Each named turn below is shown by a few rows before and after it. Which turns, in which order, take the first row of each later pair to the second? The first pair is answered.
turn R:
[-39  20  18  23   0  11   3  31  15 -26  28   3  37   8 -46  14   8  11
  25  28 -12 -23   1   9 -18  41  11 -19 -15  15 -20  17] -> [ -5  11   9  17  12  21  33   8  16 -43 -34  -6  18  -4 -21  -8  23  27
  33  28   1 -22  14  -4 -34  20   9 -22  25  38 -25  16]
[ 15  -3   1 -34  35  22 -11  -2  27 -46 -28 -19  31  13  -5  -9  28  47
  60   6  -8 -47   9 -20   4 -12 -17  12  27  40  -5  29] -> [-79  -3  14 -23  18  28 -41   3  -3  -4  -7   1  26 -23  -8 -53  22  63
   6  -1   7 -21   7  21   0  -6  27  -1  -6 -18  -2  33]
[ 60 -33 -46  10 -31 -16 -22   1  68   7  18  -9 -36   6   4  34  10 -18
 -14   9 -13  -2 -56 -32 -15 -12 -12  28  18  11  23  30] -> [  9 -39 -40  14 -37   0 -24  -9  45  27  -9  -1 -55 -36  22 -18  15   8
 -51   5  10  22 -48  -8 -27 -25  25  15  23 -17  24  34]
turn L:
[ 53 -41 -22  -6   4  45  20  -2  30   3 -28 -35 -31  14  35 -23 -16 -28
   3  16  18  -9  20  -8   1  -8  21  20  71  14   0 -30] -> [ 54 -36 -18  -8  10  44  22   5  33  -2 -35 -37 -29  15  33 -14 -15 -26
   9  14  14 -13  26 -16  -2  -7  24  17  72  13  -4 -23]
[-11   2  -3   1  19  -5  -9  12   5 -13  11   6   9  12 -16  30 -14  -7
  27  -2 -21 -15  -3  -8  -7  -6  -6 -14 -12  -3  -4   8] -> [-18  -6  -9  -1  12 -11 -27   1 -11  16   7  13  -9 -13  -2   4 -16  -4
  -6 -16 -10   9  -4   3   2 -25  10 -18 -10 -21   7  -3]
[ 14  -7 -11  10  -4  39   8 -29  23   4  27   3  11 -20 -27  25 -64 -22
  28  -4 -49 -21 -12  -8  35 -10 -48 -10   8  -2  -4 -39] -> [ 17  -3  -2   9  18  21  -1  -8  22  20   1   6  -1 -40 -29  39 -56 -21
  27 -28 -47 -14  27 -32  21 -32 -30 -30  11 -26  -6 -21]
turn F:
[ 21 -22  11 -24 -24 -24   7  -4 -22  -5  -7  -9  13  20  -1   2  12 -17
  -1  10  -9   3   9  11  12 -11 -26  -4  -9  21   1   9] -> [ 13 -21  14 -22 -28 -26   0   0 -23   2   3  -5  14  20  -3   3   8 -19
  -6   8  -9   4   9  13  15  -9 -24  -2 -17  16   5   7]
[ 19   5   7 -49  -3   6 -29  12  47 -32  34  -6   8  24 -28  40   4  25
  21  39 -13  -3 -15  10 -19  43 -21 -58 -43  10  -6  20] -> [  8   4  10 -45  -7  11 -32  12  44 -31  39  -4  10  22 -29  33   4  27
  15  41 -11  -2 -20  18 -19  47 -19 -58 -47   5  -5  21]
[ 24 -12  28   9  24 -11  82 -24  51 -26 -91 -19 -15 -15  53 -24  -6   5
   0   0  34  -2  41  14 -56   1  15 -65  52  12   7  33] -> [ 66  -6  29   3  38 -55  54   3  63  -4 -68 -14 -16  -4  39  29 -10 -26
   7 -31  16   1  58 -19 -39 -17   1 -73  39   1  18  32]
Pairs:
(two turns a pair)
[-11   2   1  -9  -1  -6  -5   3   1  -1   8   1   4 -11   2   6   1   5
  -1 -11 -13  -7  -5  -6  10  -4   6  -4 -10 -15  15   1] -> [-12   3   1 -10   2  -3   0  -1  -2  -2  -3   0  -1 -15   8  -3   4  10
  -3 -13 -10  -2  -2  -6   6  -6  11  -7  -2 -15  14   4]	R, R
[ 29 -13  17  12  -6  35   2  -4  -2 -33  10  14  11 -18   1 -54  36  -8
 -26  21 -10  33   4 -19  37   4 -17 -26  14  19  -6   2] -> [ 49  -9  19   8   5  23   1   7   4 -35   3  12   8 -16  -3 -35  38 -13
 -17  11 -15  29  16 -34  34  -3 -21 -30  17  22  -7   8]	F, L
[-13  -9  -7  -3 -13   2 -36   2  -3  38  21   1  21  -7   6 -29  -6   3
 -29  -3   4  17  -5  17  27  29  35   4 -28 -40  39 -43] -> [ 32  -3  -9  -6  -8   9 -10  -1  19  -4  33 -14  40  37  -6   4  -7  -8
  18  20 -14 -15 -20   2  31  50  -4  23 -19   6  30 -44]	F, R
[-11  16  -7   9  23  14  16  41   4   3 -49 -19  12  39 -31   6  28 -24
  30  18   4 -25  37 -20 -35 -19   0  -2   4  -9 -13  41] -> [-11  -5 -29   4   0  23   1  -3 -23  41 -58 -13 -22   7   3 -61  25 -13
 -29   6  30  12  12  13 -14 -46  14   4  21 -14  12   5]	L, F
[-26  38  11 -13 -34 -30 -19 -20   0  30  47  25 -21 -26  -5  -9 -21 -22
 -26 -14 -13  18  -4  17  24 -17 -23 -20  11  16  24 -16] -> [-29  54  24 -10 -19  -3  26  -3  24 -29  24  12   8   2 -25  19  -9 -13
  35  21 -25 -21   6   0  -7  16 -34 -17  17  44  -6  13]	F, L
[-26   9  12  -5   3 -19  -8  22   8  -5  26  12  16  13 -30  39  -7 -16
  22 -11 -17 -14  18  -2   1  13   2 -11 -29 -20 -16  16] -> [-32   3   2  -5 -20  -5 -10  -4   1  -6  48  13  17  20 -20  13 -14 -14
   8   3 -13 -11 -19  24  17  26  -9   6 -31  -6  -6  -6]	L, L
[-17  11   7   4 -18  31  17 -11  10 -48  26 -20  34  27  -2  -1  -6  -1
  32  46 -12 -31 -34  15  -5  46 -21  18   4  24 -10  -4] -> [  4   8  16  -4  28 -25 -12  23   3   8 -44  -4 -15 -35   9  16   9  -5
   8 -28   2   8  52 -41 -26 -28  22 -33  22 -34  -4  23]	F, L
[ 10  11   9  10  14  10   9  38  25 -42  -6 -10  25  34 -27  43  21  -8
  64  18 -26 -41  30 -28 -20  11  -9 -12   7   8 -15  34] -> [ -9  -1   8   9  23  15  14  24   9 -23 -65  -6  -7 -16  -1  -4  31  16
  32   1   2 -13  56 -24 -38 -21  28 -33  30 -16 -16  40]	R, F
[-25  31  17  25  38  14 -22   6 -11  41  18   0 -21 -24  24  24 -50  19
 -34 -48 -16  16  52 -30   7  18  48 -41 -24   5   9  -3] -> [ -7  34  14  23  33   4 -27  11  -3  37  51  -2  -6   2  14  53 -58   2
 -18 -43 -29   7  38 -35  21  27  26 -31 -34  17  13 -12]	R, F
[-17   9  25   4   7  27  18  -3 -13 -18  -6  -5   6  23   0   4  18  17
   9  10  11 -15   0   4 -13  11   0  -7  -7  -5   0  13] -> [-27   9  27   4   7  22  12  -2 -18  -8  -8   0   3  11   1   2  17  18
   0   6  13 -10   6   7 -15   6   9 -14 -11 -19   2  15]	F, R
[ 22 -18  20  17  35  11  46  10  60  -6 -32  21  -8   6  46  29 -14 -50
   1  31   9 -18  44 -80 -14   7 -46 -17 -27   7  22 -22] -> [-33 -14  26  26  16   2   5  26  47  33  28  37   4   2  32  30 -28 -61
 -35  24   6  -5  29 -50   3  21 -34 -17 -72 -32  30 -25]	F, F
[-15 -11   8  -7 -42  -8 -12   3 -43  19  21   0  -1 -20  -9   6   0  23
 -18 -54  10  23  27 -10   4 -31  11 -31  18 -10 -17 -18] -> [  1 -15  -3  -8 -54  26  23 -28 -36 -23  16 -16  13   5  -1 -12   3  33
   6 -15   8   2  -6   3   6  -8 -16  -7  37  37 -22 -32]	L, R
[ 19   9  -6  -2 -13  -1  44 -56  -4 -24   1 -20   0  32  28 -19   2  26
  10  52 -11  26 -41  32  20   3   0   1  21  51   6  -4] -> [-19  33  27   6  22 -16  43   8  11 -31  -5 -14  23  33 -10  39   9  22
  45  44 -28   8  13  -2 -12  14  23 -27  -6  12 -19  47]	R, L
[ -7  10 -21   1 -27 -25 -19 -23   1   9  40  -9 -11  31  11   2 -32 -15
 -14   5   6   8 -73  -5  60   6   1   8 -46   7   6 -31] -> [ 53   0 -30 -11  -7 -31   4 -38  11  -3 -16 -19 -33  25  31   3 -21 -12
   1  -3  14  11 -53 -32  51 -21  -9   2  -6  29   9 -33]	R, F
[ 11  -2  13  -1  -7   1   6  -2   1  18 -31  -3 -12  -3   2 -10   2  -1
  -1  -7  -1   4  12 -10 -18 -10   7 -14 -11   1  -6  -6] -> [  6   1  15   0 -10  -8  -7   8   1  26  -8   1  -4   6  -8   3  -3 -11
  -1 -12  -8   2  11 -11 -10  -8   4 -12 -27  -7  -5  -6]	F, R
[ -5   4   3 -27   3  58  45 -19   9 -42  -3 -16 -24 -16  13  -5  54 -27
  56 -26 -22  16  32  22 -57  46 -45 -12   9  12 -34   9] -> [-10  13   7 -24  -3  49  32  -5  14 -36  36 -11 -10   0  -4  22  48 -40
  62 -26 -36   8  23  22 -45  57 -53  -6 -13   9 -33   9]	R, R
[ -7  -9   1   2  -9 -23  -3  -5   9  -2  16 -12   8  23  21   5 -39  -5
  13  22  -6   2  -8   4   7  26  -4  34  28  23  -7 -27] -> [-10  -5   7   1   8 -19  16   4  14 -13 -21 -16   4  13  22   8 -29   7
  27  20   0  -2  20 -11 -16  20  10  21  40  18 -18  -7]	R, L
[-21  -5  11  -1 -19  33  21 -12 -20   7  11  -1  26  33  -5 -13 -17  10
   0  16  18  -9 -18  11   7  22  -1  10 -31  14  -1   3] -> [ -9   2  25  -3  14  12  25  16 -13  10 -29   0  19  19 -11  16  -6  12
  18  -7  16  -9  29 -25 -16   1  14 -15 -21  -4 -11  32]	L, R
[ 68  10 -44 -10  27 -15 -36 -21  11  43  -4 -15  -9  14  38  27  -7  22
 -26 -45   4  11  14 -25  27 -27  -2  -3  28  24  51 -22] -> [ 79  20 -37  -9  40 -12 -19  -3  26  18  -8 -21   7  35  24  56  -1  19
   9 -36  -6  -9  24 -39  12 -14 -12  -4  26  37  38  -4]	L, L
[  8  16 -37  -2  27  22  31   8 -44  32   6  15 -12 -69  27   3  -8  -6
   0   3  19  23 -15  53  36 -21 -10  22  -4  16  33   3] -> [  6  22 -33   0  24  17  21  25 -40  33  39  17   3 -49  10  29 -14 -20
   9   5   5  14 -22  52  46  -8 -20  27 -24  15  34   4]	F, R
[ 16  20   5 -16   4 -20 -18  53 -12  22  10  -3  23   4 -32   1 -13 -29
  15 -24  -4   4  24   5  13  12  -3 -12 -12 -32  -5   2] -> [ 18  20   0 -15  -6  -6 -10  41  -9   6  28  -7  35  23 -35  -2 -18 -28
  24  -6  -7  -6   1  19  20  32 -19   3 -13 -12  -6  -6]	L, L
[ 14  -9  -2  17 -20   1  21 -14   8   4  14  10  48 -30 -13  36  20  -9
  28  39 -11  15  29 -39  23  -4 -22   9 -28 -16  28   7] -> [ -5 -11  -1  20 -26   0  10 -12  -1  20  16  17  43 -46 -10  25  16  -8
   8  31  -3  26  32 -31  25 -11  -9   3 -35 -34  33   6]	F, L
[ 61  11 -27 -37  12   7   1  -2 -16   5 -21   1  -8 -15  26 -11   1 -20
  14 -31  -5   4  32 -29  -6 -23   0  -4  18  23  40 -13] -> [ 11  17 -20 -27  -7  -4 -35   9 -29  39  34  15   1 -19  12 -12 -13 -29
 -20 -40  -8  18  18  -5  10 -12  13  -3 -22 -12  48 -20]	F, F
[-40   1  -5   8 -21  12 -16  -5 -23   9  23   2   6 -17  -2 -26   2   3
 -15  11  12  -4 -22  25   4  20  14  -4 -11 -28 -11  -8] -> [ 15  -3 -13  -3  -1  19  22 -19 -10 -27 -35 -10  -5 -13  13 -23  16  11
  17  18  16 -17  -6  -4 -12   6  -1  -6  31  10 -20  -3]	F, F
[ 63   5 -17 -21 -12 -15   7 -15 -18   5 -13   0   1   3  21   1  -5 -15
  10 -18  11   0  -6  -7  30 -26  -9  -1  40  15 -14 -23] -> [ 56  10 -13 -18 -15 -28  -9   0 -16  17  16   3   9  11   9  21 -10 -29
   8 -26   2   0  -5  -7  39 -20 -12  -2  19   3 -10 -21]	L, F
[ 29  -8 -26   6  -9  24  24 -17  15 -41  14  -6   9  24   2  -7  -7   0
  20  39   3 -15 -30  -1   6  16 -36  12  21  44   8 -10] -> [ 15 -22 -33   2 -14   3  -9 -29  -7  13  -1   8 -29 -24  23 -46  -9   4
 -37   2  24  26 -18  10  16 -25  -7  -6  26   7  27 -26]	L, L
[ 17  36 -16 -15  13  18  24  20  32 -23 -25   1  33  30 -15  16  -1 -18
  39  17   9 -24  19  -5   3   0  -7  29  -5   8 -20   9] -> [-37  27 -18 -10  -3  41  22  -1  10  -6 -37   7  20  -4  -1 -44  -1   2
  -1  21  34  -4   8  30  -1   0  24  25  -3 -14 -18   3]	R, L
[  3   5 -25  18 -10  21 -34  -6 -28   1   2  19   9 -21  12  19  34  10
  -1 -15 -16  -5  23  59  36   8   4  -7  -7  12  -6  -2] -> [  6   8 -18  18   1  16 -33   4 -24   0  -8  20   8 -24   9  29  38   9
   7 -20 -18  -8  41  47  27   2   8 -15  -3   4 -12  10]	L, L
